rotation steps, each row followed by its count of steps:
The counts run from 0 to 227.
[  6   9  18   8  -3  -1   5   8   7   4  -2   3   7  -7  12   2  15  -9
  -1  -4   3  -1  -4  -4 -11  -5   5  -4  -2   7  13  -6   1  -7 -14  -8
   2  -1  -9  -5   1   5   1  -9 -17  -3   1 -15   6  14   9  -3  11   5
  12   9  -2 -14 -11  13   7   9  -1   0  -9   7  -7  -4  -6  -4   2  -2
  27  15  -7 -12  -4  -7]  100
[ -5   5 -12  16  -7   8   4   7   7   1   1  -9  -1   4   1  16  -2   4
  -9   5  -2  12  -9  -8  -3  -2  13   0   2   5  16  -8   3 -13 -15 -12
   4 -17  -4  -4   7  -3  -7  13  -6 -12   7  -3   5  -6  14   5   1   3
  11  19  -8  -9  -3 -10   1   4 -10  -5  -9  18  -2   2   5   9   5 -11
   6  12  -4   7  -9   4]  87
[ -4   6  13 -13  -5  -7   4   2  -1  -2   6  23   9   4   1   8   7  -2
   3  -5   3  -9  -4   0   4  -9   0 -14  -1  -2   6   7  14 -10  -5  -2
  -1   3  -9  -5   0  -4 -13  -2 -12 -13  13 -10  -1   6  11   1  -4   0
   8  18 -10  -9 -14 -10   0  16   3 -10  -8   4 -19 -15   0   3  -7   0
  -3   8 -10 -17  -7  -6]  95
[-16  16  -1   4  -8 -12   2   4   3   2  10  14   3  -2   5   5  12  -3
  -2  12  11  -5  -9 -14 -15   0  12  -3 -11   8   6 -16   9  -5 -11  -6
   8   1 -14  -1  -9  -6   5 -12  -5  -7  -6  -4  -2   5  19  -1   5   2
   9   8  -4  16   4  -3   6   2  13  14  -7  11 -10 -16  -7   1   5  -4
   6   6 -10 -19  -2  -2]  165
[-10   2  -1   0 -15  10   0  -7   3  -7   6  14  -2  14 -13   9   7  -1
   6   5   1  -5  10   8   7 -13  -9   4   3   2   9   0  11   1  -7 -14
  -1   4  -8   1   7  -1  -4   8  -7 -17   5  -1   4 -13   9   5  -4 -11
  18  20 -10  -8  -8 -19  -3  13  -8 -11  -3  -6 -12  -2  -1   4 -19  -1
   5  -2 -11 -10  -4   4]  146
[  3   6 -19  14  -5  -5  -3   6   0  -3  -3  -3  -1   5  -1   9  13 -13
  -1  -5  12   4 -13  -9   4  -7  20   9  -3  -1  12 -17   1 -12  -6 -16
  10  -7  -9   5   2  12   4  12   1  -1   7   0   2 -11  15   2  13   0
  12  10  -7 -12   1  10  -3   8 -15   9  11   8  -1   3   6   2   6  -4
  22   1   1   1  -2   4]  0
[ -4   0  -7  -5  -8 -11  12  -8   2  -2  -2   6   9   8  -7  -4   1 -25
  -9 -10  11   3  -6   2  13   2   9   1  -4 -10   6  -6   5 -12 -10 -15
  13  -4 -13  -2  -9  10  20  -3  -4  -6   0 -14   5  -5  10  -6  13   8
  14   2 -16  -4   2  10   2  11 -17  -5  -4  -3   6  -5   9  -7  -3   1
   6   5  -2  -4   0   8]  126
[ -4   7   0   8 -15  -3  21  -7  -4 -11   3   6   4  15   0  12   1  -8
   3 -13   9   0  -7 -16  17 -10  -2  14 -11   0   5  -8   8  -9   0  -5
   8  -7 -11  -3   3   6  -7   2  -2  -1   5 -10   4  -4  18   6   8  -2
  20   7  -2 -15  10   4  -5   8  -9   2   8   4   5  -8  18   0   0  -4
  -5  -4  -4   1  -9  12]  3
[ -4   5  -2  12  -7   5   4   9   7  -1   7  -6  -1  -2  10   5  -2   2
 -13   4   7   1 -17 -13 -11   2   8   6   2  11  17  -4  -3 -10 -13 -17
   5 -11  -9  -7   6   8   4   3 -14  -9   6   1   3   1   9   5   0   6
  16   2 -11 -13  -6   2   0  15  -4 -12   0  14  -5  -2 -13   6  -5 -10
  17  18   3  -1  -6   2]  224
[  5  17  15  -2  -9  -1  -2   1  10  -6  14  12   2  -7  12   1  12   1
  12   3   9  -2  -4 -13 -13 -17  -3   5  -9   3   8 -11  15  -6 -16 -12
  -7  -3   8  -7  -4   3  -4   0 -12  -3   0 -12  -1  -4   3   2  -6  -8
  12   2  -1  -1 -10  13  -3   3   9   3   4  12 -16  -9   2  11   1   1
  13  -5  -2 -16  -4  -5]  168
[  2  15   4  17   1  -6  13 -10   1 -17   1   4  10   8  -5   6   0  -9
  -2   8   0   7   2  -7   7  -4   6  -9 -10   3   4 -15  13 -15 -11 -17
  11   0 -20 -11 -15  -6   6  -1  -7  -3  -2 -26   6  -2   7  -8   3   7
   8   6 -15   8  -1   2   1  -6  -8   3   1  -4   2   4  12   2  -4  -2
   5   1 -13  -9  -6  11]  177
[  7   4   4   0  -7  -7   0   8  -1   7   6   6  -5   3   0  -3  10  -3
  -6   9   3  -2  -1   9 -12  -4   1   2  -3   8  13  -9   8  -9 -13 -32
   3  13   5 -11   9   2   7   0 -14   4  -3   0   5  -5   4   4   5  -5
   9   6   5   0 -20   8   6  12  -3  -1   2   1   8   9 -18 -10   0  -6
  14  10  -9 -17 -10  -4]  48
[ -2  12  15 -18  -6 -10   1  -1  -5  -7   6  18   3   8  -6   1   9   0
  -2   8   9  -4   6  12   0  -1   1 -17   0  -1  -1  -3  25  -7   2 -19
   8  16   0  -8  -1   1   4  -8  -1  -9   6  -6   6  -8  -9   4  -2  -3
  14  13 -11   0 -16  -1  -1   3  -3  -1  -4  -6  -2  -8   8  -5  -7  -3
   7  -2 -11 -25  -7   0]  182
[ -9   6  -3  11  -8  -8  10  -3   3 -15   5  -2  -6   4   5   6  -4 -10
  -3  11   6  17  -9 -12   2  -3  -3   7 -13   6   4 -13  10 -11 -14 -33
  11   3   2  -3  -7 -12  10  -2  -7  -5   1  -8  21 -18  15  -1   0   4
  11  -4  -1   3  -4   5  -4   3  -4  -5   0   2   6   4   5   6  11 -11
   2   1   1  -2 -13   5]  53
[ -1   0  -2  12  -6  12   9  -5   2  -5  11   1   9  -4  10   6 -12  -4
  -7   4  16   2   0  -9  -7  -9 -11   4   3  -5  -7  -5  13 -10 -16 -23
  11 -11   3  -6  -3  -2   4   2 -13  -3  13 -11  16  -5   7  10  -8   0
  14   7  -4  -8  -2  -4  -2   5  -5 -14   9  14 -15 -13   4  -5   1   3
  -6  -6   2  -5 -14   2]  18
[ -9  12  -3   4  -7   1   0   1  13   9   0  -1  -6   5  -6   1  15  -9
   3   2  -3   3  -5  -7  -5  -4  19   2  -6  -1  12 -17   2   4 -10 -24
   3   6  -7   4  -2  -1  10   1  -5 -14  -7  -3  -5 -15  16   1  12   3
   1  23  -6  -1  11  12   2   4   0   4  -3   6   1  -5   4   4   6   3
  17  -3 -14 -10  17  -3]  201
[ -9   3   3   1 -12   9  16  -9   5  -2   2 -12   6  11  -5   4  -1 -15
  -7  -2   0   0   7  -7   8  -2   2   0   3   0  19  -4   6  -1 -17 -13
   2  -2 -20   4  -3  -9   7  -5  -9 -17   1  -9   5  -5  13   3   7   6
  16  14  -6  -5   2 -12  -6   4 -13 -18 -12   0  -1  -5  -1  -6 -12  -1
   9  16  -9   2  -4  11]  213
[-11   7 -17  16 -13  -1  10   3   4   7   0  -4   2  10  -4  13   5  -5
  -6  -9   8   2  -2 -16  -2  -5   5  20  -3   6   5 -19   2  -5 -11 -23
   7  -8  -1  -2   8  -1   3   0  -7   0  -1   5   3 -13  26   8  13  -6
  15  10  10  -5  10   3   3   4  -7   5   7  11  11  -5  -1  -6   5  -6
   3  -1  -2   5  -7   8]  139
[-11   7 -10   5 -14 -15   4   0  11   7   8   9   1  -1  -8   9  12  -7
   1   6  -3   5  -6   4  -2 -12   7   4  -9   5   8 -11   7  -6 -18  -5
   2 -12  -8   0  -5  -1  -7  11 -14 -12   3  -6   2   8  26  -3   7   2
   1  15  -8  11  -2  -4   7  12   1  12 -21  12 -13  -9  -1   0   0   7
  -4  -1  -8 -13  -3  -7]  26
[-16  15  -2  -3 -16 -17   9   1   3   6  10  12   1   0   2   6  10  -4
   0   6   4  -5  -5 -16 -12  -1   9   0  -8  -1  14 -12   7  -9 -14  -1
   7 -10 -12  -5  -7  -3  -5  -8  -9  -6  -6  -5  -6  15  17  -1   4  -1
  11   6  -1  13   2  -8   5   6   7  17 -13  13  -5 -11  -7   3   0  -9
   0  11 -11 -12  -6  -2]  164
[ -3  12  18 -15 -12 -11   0 -10  -3  -8  12  18  -2   4  -1   0   8  -9
  10   5   8 -11  13  -6  -8  -5 -13 -13  -2 -10   6  -8  13  -2 -13 -20
  -1  10   5  -7  -7  -9   5  -3 -13  -4   5 -10   4  -4  -4   2  -7  -5
  12  -1  -4   0 -19  -8  -2   2  -2   3  -1  -5 -14  -7   0   3  -6  -2
   8   3 -10 -20 -12   3]  44
[ -4  12   3 -10  -7  -5  -2   2   7  -5   1   9  16   8  -6   4   4 -19
  -3   1   5   8   6 -17  -1  -9   6  -9  -4  -9   4 -18  17 -10 -13 -18
   1  -7  -6  -7 -17 -11   3 -15  -6  -4 -10 -18   3  -4  11  -2  -2   0
   7   0  -2  19  -6  -5   1 -11  10   2   0   6   1  -9  -2  -5   3  -2
   7  -2 -13 -10  -6  12]  41
[  5   7  -1   1  -9 -19  -8   7  -5  -9  -1  11  -8   2   7   7   2 -10
   6   6   6  13  -3  -4  -1  -9  -1  -8 -10 -14   5 -12  10  -6  -1 -20
   9   2  18  -4  -1   7 -11   2  -7  -1  14  -5  14 -11   5   5   4  -1
  -1  16  -4  -3 -11   8   1   6   2   4   8   9  -1  -4  14  -4  16   0
   6 -15  -9 -10 -14   4]  118
[-23  -2  -3 -13 -15 -19   8  -6  -5   4   1  14   3   7  -6   4   9 -23
   1  -9  13  -2   3  -6   4  -5   2   4  -6 -15   1  -6  13  -2  -3 -15
  16   7   5  11  -5  -7   0 -10  -2 -10   3  -6   5  -4  17  -2   7  -2
  10   9   6   4   6   0   1   8   2   6  -7   3   0 -19  11  -4   9  -5
  -2  -3  -7 -13  -6   2]  129
[  7  14   0  15   4  -7  -9  10  -5  -8  11  14   0   2   2   9  10  11
   6   1   9  -7  -3 -10  -9  -4   6  -6   0  17   3  -9  13 -15 -14 -19
  -1   8  -3 -10   9  -8  -1   8  -3   3  11   2   1 -11   9   3  -1  -2
   9   5  -4 -12 -16  -2   0   5  -9   8  10  -1 -12   5  -6   6  -4  -9
  11  -1   0 -16 -13  -6]  171
[ 20  10   3  10   1   7 -12  14   5  -9   4  18   8   2   3   8   9   0
   4 -11   6   0  -4  -7   1  -5   6 -14   2   0   5  -1   5 -13 -11 -17
  -5 -12  -6 -17   4  -1   3   6 -12   2   8 -10   4  -6   7  -4  -2  -3
  11   4 -16 -21 -23   3   2   7 -13  -1   6   5 -17   3   0   1  -2   0
  12   2  -5  -8  -6   1]  34
[-10   9 -10   4  -8   3   7  -1  11   3   4  11  11   7 -18   3   2   5
 -13   5   8   0  -7  11  -5  -5   4   1  13  13   3  -5   4 -14 -12 -16
   4 -11 -17 -12  -3   7  14   7 -14 -12   0  -2  -4   1   6   3  -1   3
  16   7 -20   0  -7  -6   3  16  -5  -9  -4   2 -13  -9  -7  -3 -17   0
   5   7   3 -11   0   2]  23
[-10   1  -3  18  -1   6  -2   9   0   1   8  -1  -4  -2  11   6  -1   3
 -10   9  11  -5 -11 -13 -13   2   9  -4   4   9  13   1  -1  -7 -12 -20
   9   0 -11   0   7   5   4   1 -12  -7  12   8   5  -3  10   8   1   3
  11   7 -10 -14 -11  -5  -1  16  -4 -13  -2  11 -10  -2 -15  -1  -3  -9
  13  16   0  -7  -9  -4]  223
[  2  10  -8  -5 -22   2  -7   8   1   9  10   7  -2  12 -10   6  10   2
  -7  12   0 -10   8   8  -2  -3   9  -9   3   0  18  -7   6   6  -8  -6
   5  -9 -12  -3  10  10  -5  11  -6 -11   0   8  -8  -8   5   9   4 -10
  19  21 -14  -6  -4 -12   3  11  -9  -2  -9   9  -8  -6  -1  -4 -15   1
  10   2 -14 -12   2   7]  148
[-12   8 -13  11  -5  10  13   3  -5  11  -6   8   6  11 -11   4   7  -6
 -13 -11  13  -7   6  -6   1  -2  15   3  10  -8   2  -9   9 -14   4 -25
   8   1 -15  -5   3   4   3  -4  -2  -8   0   0  -1   4  13   8   4   0
   4  17   5  -1   1 -12  -4  12  -7   0  12  -2   5   1 -12  -4  -8 -12
   5  14 -16  -8  -4  -1]  73
[  7   8  -6   7 -18   4   2  10  -4  -3  17   0  -4   1  24  10   3  -9
  -2   6  10  -1   1 -12  -1  -3   2  -9 -11 -12   8  -5   7   1 -11  -5
   9 -16  -6  -1  -4   3 -11   0  -9  -4  14  -5  16  -4  12   6   6   2
  13  10  -4  -7  -4  -1   5   0  -1   4 -10  24 -10  -8   7  -4   7   4
  -3   0 -11  -6  -7   9]  153
[-13  14   0  15  -9   9  18   7   5  -6  -3  -3   6  10   0  17   4   1
  -8   4   1  15 -10  -3   5  -3   4   4   0  16   6  -7   5  -9  -4  -8
   5 -13 -17  -2   0   2  -4  -6  -7 -14   9  -7  20  -1  16   7  11  12
  15  15 -11  -3   0  -4   0   6  -2   0 -14   2  -5  -7   3   1   0  -4
   4  10  -2  -1 -11   5]  89
[ -5  15 -12   9 -18   8  11  -6   3 -11   5   8   2  14  -4   5  -6  -4
   5  -1  13  -1   5 -17   9 -10 -10   5   1  -7  -1 -15   6  -2   0 -20
   5 -15  -9  -8 -10   9   3  -1 -10  -6   1 -11   3  -8  10  12  -5  -2
   9  10  -8   2  11  -2  -2   9  -2   2  15   5  -2  -9  12  -1  -6   6
  -3 -11 -12  -6  -3  15]  142
[  6   8  -7   5 -12  16   8  13  -1   2  -5   5   2  15  -2   7  -3  -4
  -2 -13   5  -2   9  -8   9  -8   0  -2   9 -13   6  -1   5  -6   6 -25
  -3 -13   0 -13   7  10  -9   2 -12  -7   8  -3   4  -2   7  16  -3   0
   4  20  -2 -17  -9  -4  -4  12  -8 -14  13   4   2   4  -1  -3  -5  -4
   7   5 -16   0 -10  10]  209
[  9  14  13  10  -5  -6   4   4   3   1   4  -1   1  -8  15   5  15 -10
   1 -10   5  -3  -2 -14 -14  -2   4  -5  -3  -5  16 -11   2  -7 -15  -6
   3  -8  -4  -9  -4   5   2  -5 -18   1   5 -16   8  13   8   3  11   6
  14   6  -7 -13 -10  11   2   2  -7  12  -3  12 -11  -5  -1  -1   4   2
  20  12  -5  -7  -6  -2]  101
[-10   7   0   3 -16  -7  17  -6   1 -18   9   5  -6   9   5   6  -6  -4
   3   6   8  15  -8 -11   1   0  -7   7  -8   1   2  -9  10 -10  -6 -24
   4  -1   4  -4  -5  -1   6  -6  -3 -10   4  -8  19 -16   5   1  -4   5
  15  -9  -6  -1  -9   6  -5   9  -2  -2   3   0   7  -1  11   7   1 -13
  -2   2   1   0 -17  11]  54
[  6   3 -10  16 -14   2   4  -3  -1   8  14   0  -7   5   1   5   8  -7
  -2 -14   8  -9   1 -14  -7   4   5  10   0  -4  13 -12  -5  -2 -16 -23
  10  -6  -3  -2  11   3  14  12  -9   4   6   3  -3  -7  13   8   7  -1
  19   6  -5 -22  -1   3  -1  13 -24   6   8  11   0  -1   2  -1  -1  -6
  10   3   1   1   4   2]  137
[  3  11  -3   2 -13   6  -3   7  -2  -3   0   4   1   3  14   5  21 -12
   8  -9  21   1  -1 -14   0  -9  10  -2  -7 -13   0 -11  13  -1   6 -17
   2   1   8   9  -5   4  -3 -10   5  -1  11  -3  17 -10  10   8   6  -1
   9  13   3  -8  -2  14  -3   1  -3  12   5   3  -4  -9  12   1  11   2
  11  -1 -10 -10   1   2]  67
[-12  13  -9  20 -19   4  20  -4   0  -7   2   7   1  15  -1   6  -5  -6
   2  -3  11   1   1 -13   8 -10 -10  11  -5   4   0 -13   6  -1   5 -22
   5 -10 -11  -8  -3   5   4  -4 -12  -1   0  -7   9  -2  17  13   4  -3
   9   8   1  -2  11   0  -1  12   2   2  14   2   4  -9   6  -6  -5   2
  -4  -7 -10  -3  -6  12]  141
[-12   2  -8   1 -15  10  -5  -7   3  -7   3  12   3  13 -18   8   5  -4
   6   7   3  -2   6  -2   8 -20  -6   9   7   0   8  -8  15  -2  -7 -16
  -1   5  -2   6   2  -8  -8   8  -2 -18   3  -1   3 -17  12   7  -6 -10
  14  16  -4   1  -5 -20  -3   8   0 -13   4  -5 -15  -6  -1   4 -11   2
   4  -6 -10 -10  -4   7]  145
[ -4  17  -4  -9 -10   1  13   4   5  -9   3   3  15  13   1   9   2  -1
  -5   0  10   6  -9 -10  10  -4   7  -8   0   4   1 -11  11 -12  -1  -1
   0 -24 -12  -9 -12   8  -4  -5  -8 -12   7 -11   6   2   9  11   1  12
  12  11 -24   1   2   3  -2   1   1  -1  -7   7  -8 -14  12   2  -7  10
   0  -1   0  -7  -5  13]  91
[  3   5  -9  16  -5   9   4   6   5  -1   7  -8  -7   1   9   9  -6   3
  -8   6   0   4  -6  -6  -5   0  10  -8   1   3  11  -8   1 -12 -17 -15
   6 -16  -5  -8   7   5  -6  20  -8 -11  14  -5   1  -3   6   7  -2   4
   7  20 -13 -14  -4  -9   0  11 -14  -8  -1  20  -7   3  -1   9  -4  -5
   7   9  -4   2  -6   3]  86
[-12   0  -7  11  -2   2  -9  11  -4   0   6   3  -8  -4  11  10   3   0
  -8   6  11  -5  -7  -7 -18  -1   7  -8   5   3  13  -4   0  -5 -11 -19
   9   4  -1   1   8  -1  -4   5 -10  -9  18  10  12  -2  11   9  -1   0
   3  12  -5  -9 -11 -10  -2  17   0 -10  -2  11 -13  -3 -13   2   1  -7
   8  16  -5 -11 -10  -7]  222
[ -9   1 -10   9  -4  12   6  -5   0  -3  -4  -7   8  11  -8   4   1 -17
 -11  -3   2   1   9  -7   8  -2  10  -6   7  -7  14  -7   5  -8 -12 -19
   6   0 -21   3  -2 -12   4   2  -7 -17   3  -8   4  -6  16   3   6   4
   5  19  -8  -3  -2 -15  -2   5 -14 -14  -3   2  -2   0  -4  -4  -6   2
  11  14 -14   1  -1   8]  212
[  4   1  -1   2  -4 -10   2   9  -4  10   2   5  -8  -6   4   0  12 -15
  -2   2   2   2   3  14  -8  -1  12  -7  -3 -11   8  -3  14 -12 -11 -29
  12  14   8  -5   3  -3   2   8  -5  -2  10  -9  10  -1   7  -7   8   1
   3  19   3  -3 -17   3   2  11  -8   3  -9   6   3  10  -5  -5   7  -5
  10  10 -13 -13  -9 -12]  186
[ -5   4  -8  -6 -11   9  13   6  -5   6   2  10   5  11  -4  11   4  -4
  -5 -22  16  -8   5 -11   5  -5  10   9   9 -14   2  -4  15 -15   2 -20
   0  -5   7  -6  10   0  -7   2   1  -6   8   1  -2  -4   4  13  -4  -6
  18  13   8 -15  -8  -5  -6   7 -13  -8  11   5   2   0  -1   2  -2 -15
   5   8  -6   2 -11   3]  71
